Questions about the grid below.
1) Give the entry directly above the centre entry.
2) Give the fourth entry in reading order.
3) Give the entry directly below -21.
4) Give the first entry on the diagonal from the top-right corner.
5) Give the entry just left of -23.
6) Give the 2nd smallest entry.
7) Give the 1st entry, reading row by row.
8) Give the median of all entries.
[[ 18  24  23  15  30   8  10  20   0 -14  18  50  27]
 [ 59   6  10  54  45  53  42  56   0  -4  17   3  32]
 [-61 -36 -36 -14  70 -26  12  52   8  12 -21 -23  -9]
 [-22  68  21  -7 -20 -19 -12  17   7 -30  -1 -28 -11]
 [  9 -49 -14   2 -20   4  -2 -40  -5  22  -3  -3   3]]
1) 42
2) 15
3) -1
4) 27
5) -21
6) -49
7) 18
8) 4

Read these off the grid that follows.
1) Give the 1st entry on the main diagonal.
2) Give the second entry on the main diagonal.
3) Give the second largest entry.
4) Give the fourth-last entry, reading row by row.
5) Give the smallest entry in the first row.
6) Give the third entry on the diagonal from the top-right corner.
7) Give the entry just left of the largest entry.
8) Give the bottom entry of the column that holds the smallest entry.
[[ 10  32  -5   4   1   5 -25  13  -2  -3   8  -9 -10  -4]
 [ 47  -6  18  25  42  28  25   4   3  -2   3   1   8   3]
 [  4  13  16   4  -9  -3  13  35   4   1  -1  62  -2  40]
 [  2 -26   2  -4 -38  -4 -28 -19   2  12  11 -26   3 -19]
 [-12  -6  -6 -12  14 -17  10 -29  -5 -19 -10 -15   1 -13]
 [-19  -7   5 -24 -51 -28 -38   4   4  20   6  -8  -7 -14]
 [ -9 -11  -8 -10  -7  -2  -1 -23  -4   1  -3 -32  -3 -24]
 [-14 -17   9 -13 -60 -13 -22  -2   2  38   0  -6 -21  -8]
 [-26   0 -22  -7 -11  -8   4 -39 -12 -24  -9 -16  -9  -8]]
1) 10
2) -6
3) 47
4) -9
5) -25
6) 62
7) -1
8) -11

Read these off the row that follows.
1) Find the second entry from the right.
2) Find the 3rd-last entry.
1	12	47	20	-43	-70	-7	10	22
1) 10
2) -7

-9.92,-12.12,-14.61,-12.48,-7.45,-1.92,-3.76,-8.01,-2.55,-5.44,6.11,-2.43,-5.04
-7.13,4.32,-4.57,-2.50,-9.72,-12.64,-4.80,-4.88,-20.54,-8.37,-3.43,-7.65,-14.55
-7.68,-9.03,-10.20,-11.78,3.79,0.56,-8.39,-12.34,-4.52,-2.83,12.06,-2.60,-5.74
-10.28,11.42,-0.78,-4.17,-20.32,-1.59,-5.15,-8.94,-11.23,-14.25,-7.44,-7.17,16.75
-7.72,5.86,-10.27,-12.01,0.20,-18.77,-20.64,-4.99,-2.03,-18.09,2.21,-10.12,-7.23
-8.29,-8.41,-8.27,2.97,-13.43,-4.66,-14.49,-6.33,-18.45,-6.69,-6.12,-3.13,-0.10
-7.94,-7.15,-2.79,-7.51,-8.12,-8.31,-2.97,-10.50,-6.82,-4.40,-13.39,-7.16,-7.80
-7.27,-20.54,-9.62,-23.19,-0.79,-11.84,-6.58,-7.26,-17.05,-11.80,-4.82,-7.33,-6.22
-10.10,-9.46,-13.51,-7.30,-8.44,-7.46,-6.87,-9.32,-14.10,-5.01,-15.00,-4.25,-15.70
Counting starts at 1.
Read off the entry at the centre.
Answer: -20.64
The entry in row 2 and column 1 is -7.13
The entry in the bottom-left corner: -10.10
Read off the entry just right of the smallest entry.
Answer: -0.79
Read off the entry just right of -18.45.
Answer: -6.69
Read off the entry in row 3 and column 1.
Answer: -7.68
Read off the entry just left of -12.34.
Answer: -8.39
Read off the entry in the top-right corner.
Answer: -5.04
Read off the entry just right of -20.64.
Answer: -4.99
Read off the entry just left of the smallest entry.
Answer: -9.62
Read off the entry at row 1, column 2.
Answer: -12.12
Read off the entry directly below the smallest entry.
Answer: -7.30
The entry directly above the centre entry -> -5.15
Read off the entry directly above the largest entry.
Answer: -5.74
Read off the entry in the bottom-right corner.
Answer: -15.70
The entry directly above the smallest entry -> -7.51
Read off the largest entry.
Answer: 16.75
The entry directly above -15.00 is -4.82
Read off the entry just right of -18.09.
Answer: 2.21
The top entry of the column that holds the smallest entry -> -12.48
The entry directly below the largest entry is -7.23
The entry in row 1 and column 1 -> -9.92
The entry just left of -14.49: -4.66
The entry just right of -8.31 -> -2.97
The entry just right of -4.99: -2.03
Read off the entry in row 1 and column 3.
Answer: -14.61
The entry in row 3 and column 2 -> -9.03
The entry just right of -7.72 is 5.86
Read off the entry just left of -2.43.
Answer: 6.11
The entry directly below the centre entry: -14.49
